In the rows, zero is written as 128.
Each row of T is roughly a mix of the hidden directions of one of several groups.
T (90 x 12):
[[136 110  91 114 101  86 163 123 135 131 123 162]
 [124 132 134 148 121 146 119 189 144 119 106  89]
 [138 136 124 172 128 169 116 146 151 126  94  96]
 [151 140 154  92 115 116 149  83 104 143 155 132]
 [ 77 141 134 150 157 162 111 141 113 107 150 133]
 [120 128 103 112 129 105 126 125 156  85  88 164]
 [110  92  92 136 135 118 123 119 160 106 103 168]
 [ 67 111 125 141  97 119 113 131 144 130  94 140]
 [127 163 115 165 112 158 124  84 148 113 150 132]
 [108 127 141 123 108  95 135 194 132 136 149 130]
 [153 142 122 123 115  82 178  95 122 121 118 119]
 [107 131 144  88 125  82 136 123 126 150 133 172]
 [131 129 134 137 169 162 130 137 123 163 176 148]
 [129 147 120  99 105 108 153  76 131 125 149 159]
 [ 88 124 167 135 160  94 122 110  93 131 136 129]
 [ 76 125 133 131 120 102 172 136 167 126 134 126]
 [128 104 116 151 148 168 146 115  95 156 163 138]
 [189 127 124 127 134 122 140 150 107 169 109 130]
 [144 107 134 135 158 141  83 156 165 140 155 126]
 [ 84  93 104 149 136 161 123 125 125 136 127 167]
 [158 131 115 158  99 119 141  77 123 153 131 155]
 [120 123 108  75 113  98 130 103 102  93 133 133]
 [144 115 143 131  90 121  98 134 123 120 112  68]
 [173 152 123  99 119 113 138 120 113  83 105 110]
 [155 149 134 138 116 153 143  77 120 124 170 116]
 [166 115 161 119 136 147 127 139 102 146 104  82]
 [122 101 103 148 135 166 146 166 138 107 154 103]
 [109 146 129 109  87 108 110  87 167 113 128 135]
 [165 108 104 142 111 135 128 164 140 143 160  90]
 [110 166 126 121 108 131 110  74 142 122 103 153]
 [169 142 119 103 118  99 131 121 134  81  98 114]
 [148 122 120 162  96 134 149 137 122 166 174 139]
 [104 106 116  92 157 111 152 172 152 120 117 138]
 [176 118 110 109 133 116 108 132 147  79 107 119]
 [134 135 157 120 146 107 130  94  86 145 100 163]
 [154 112 134  86 155 143 136  86 104 121 107 109]
 [115  80  99 160 139 136 152 102 125 149 142 152]
 [142 139 101 133  98 167 161 130 152 132 118 169]
 [107 129 149 117 165 125  81 111  97  99 121 113]
 [142 123  95 142 101 152 145 167 166 133 152 110]
 [130 144 156 124 137 136 171 153 168 161 152 135]
 [137 143 133  98 145 140  86 100 114  98  88 139]
 [106 119 110 129  91 137 111 116 166  96 163 105]
 [117 126 133 141  94 143 156 105  75 144 128  98]
 [151 149 122 114 134  72 161 111 156 114 117 142]
 [109 113 146 139  86 104  98 137 147 136 107  86]
 [108 156 111 111 106 141 139 149 169  94  99 110]
 [111 126 147 156 114  96 159 124 118 171 163 141]
 [ 85 122 137 133  94  94 109 136 160 127  94 122]
 [112 126 134  93 145 130 129 149 111  89 175 102]
 [118 146 153 119 118 109 163 153 159 161 156 153]
 [115 129 131 167 112 127 132 144 120 160 188 124]
 [ 84 138 151 120 112  95 102  85 137 115 144 128]
 [104 157 130 109 159 162 113 154 128 121 134 174]
 [111 110  97 126 166 149 102 115 117  79 133 117]
 [162 104 133 130 108 110  92 137 151 112 116  81]
 [137 113 148 102 163 145 151 158 120 119 164  93]
 [107 103 122 138  81 140 118 119  99 114  94  96]
 [123 138 165  65 146 131 123 117 105 118 129 106]
 [156 142 150 140 120 143 138  86 108 141 180 121]
 [133 109  78 135 129 135 133 124 147 106  73 128]
 [180 142 110 105 124 159 102 123 124 120  90 141]
 [167 128 141 118 100 102 107  82 106 148 128 143]
 [110 168 109 146  81 134 111 118 140  90 136 120]
 [106 104 123 118 155  93 111 115 104 137 151 175]
 [143 122 101 102 125 147 153 143 166 102  85 126]
 [145 149 136  94 141 109  74 119 129 120  96 106]
 [172 120  92 122 104 148 124 157 159 126 132 100]
 [145 139 138 128 169 165 127 141 115 153 176 139]
 [101 122 151 143 158 122  88 125  90 119 159 105]
 [151 127 106 146  91 149 171 136 145 151 141 157]
 [136 107 140 146 170 144 113 140  71 124 141 116]
 [136 100 138 150 111 159 113 128  98 152 149  81]
 [127 167 150 117 155 117 121 123 107 154  88 163]
 [154 149 108  98 120 156  90 118 145 102  93 133]
 [148 129 148  75 144 128 175 105 136 146 134 130]
 [107 128 118  78 136 112 108  93 101  93 127 135]
 [119 163 110 121  92 140 126 109 132  79 152 106]
 [141 129 140  74 121 109 158 104 106 122 165 125]
 [129 135 142 146 128  92 170 106 134 173 155 119]
 [133 145  96 118 129 175 112 159 161 102 112 119]
 [148 165 123  98 111 130  83 105 146 124  97 141]
 [191 110 113 118 130 121 114 124 132  93 122 100]
 [136 128 105 144 119 175 173 142 132 130 122 167]
 [153 131 148 144 109 134 145 147 109 133 186  97]
 [ 96 120 145 132  91 115  88 148 149 127  99 100]
 [123 120 117 124 134 103 170 132 162 158 136 175]
 [150  80 117 151 147 129 113 162  95 128 118 102]
 [165 125  99 114 165 159 134 123 113  97 136 158]
 [144 115 151 138 141 128  93  95  75 142 146 124]]

Here is one row of each group, with its name. Which group are the others in?
[ 93  97 131 152 139 132 100 144 167 160 143 144] : <21>
[159 146 129 171 105 147 152  99 150 159 134 136] : <57>
[ 95 108 136 126 180 133 124 149 114  94 120  98] : <83>

[136 140 153 139 164 119  94 137  77 155 135 124] : <83>
[ 69 147 148 138 105 106 145 127 133 162 122 137] : <21>
[135 107 129 161 137 147 175 141  94 149 145 155] : <83>
[154  73  92 133 143 113 134 137 104 125 100 125] : <57>
[161 118 140 143 119  85 149 110 142 153 147  89] : <21>
[108 107 138 139  83 135  96 135 118 127 105  82] : <21>
[152 107 135 120 164 147 112 114  77 105 103 133] : <83>
[126 159 162 124 131 162 119 148  97 155 158 105] : <21>
[103 169 130 131 100 144 117  98 142 132 131 177] : <83>
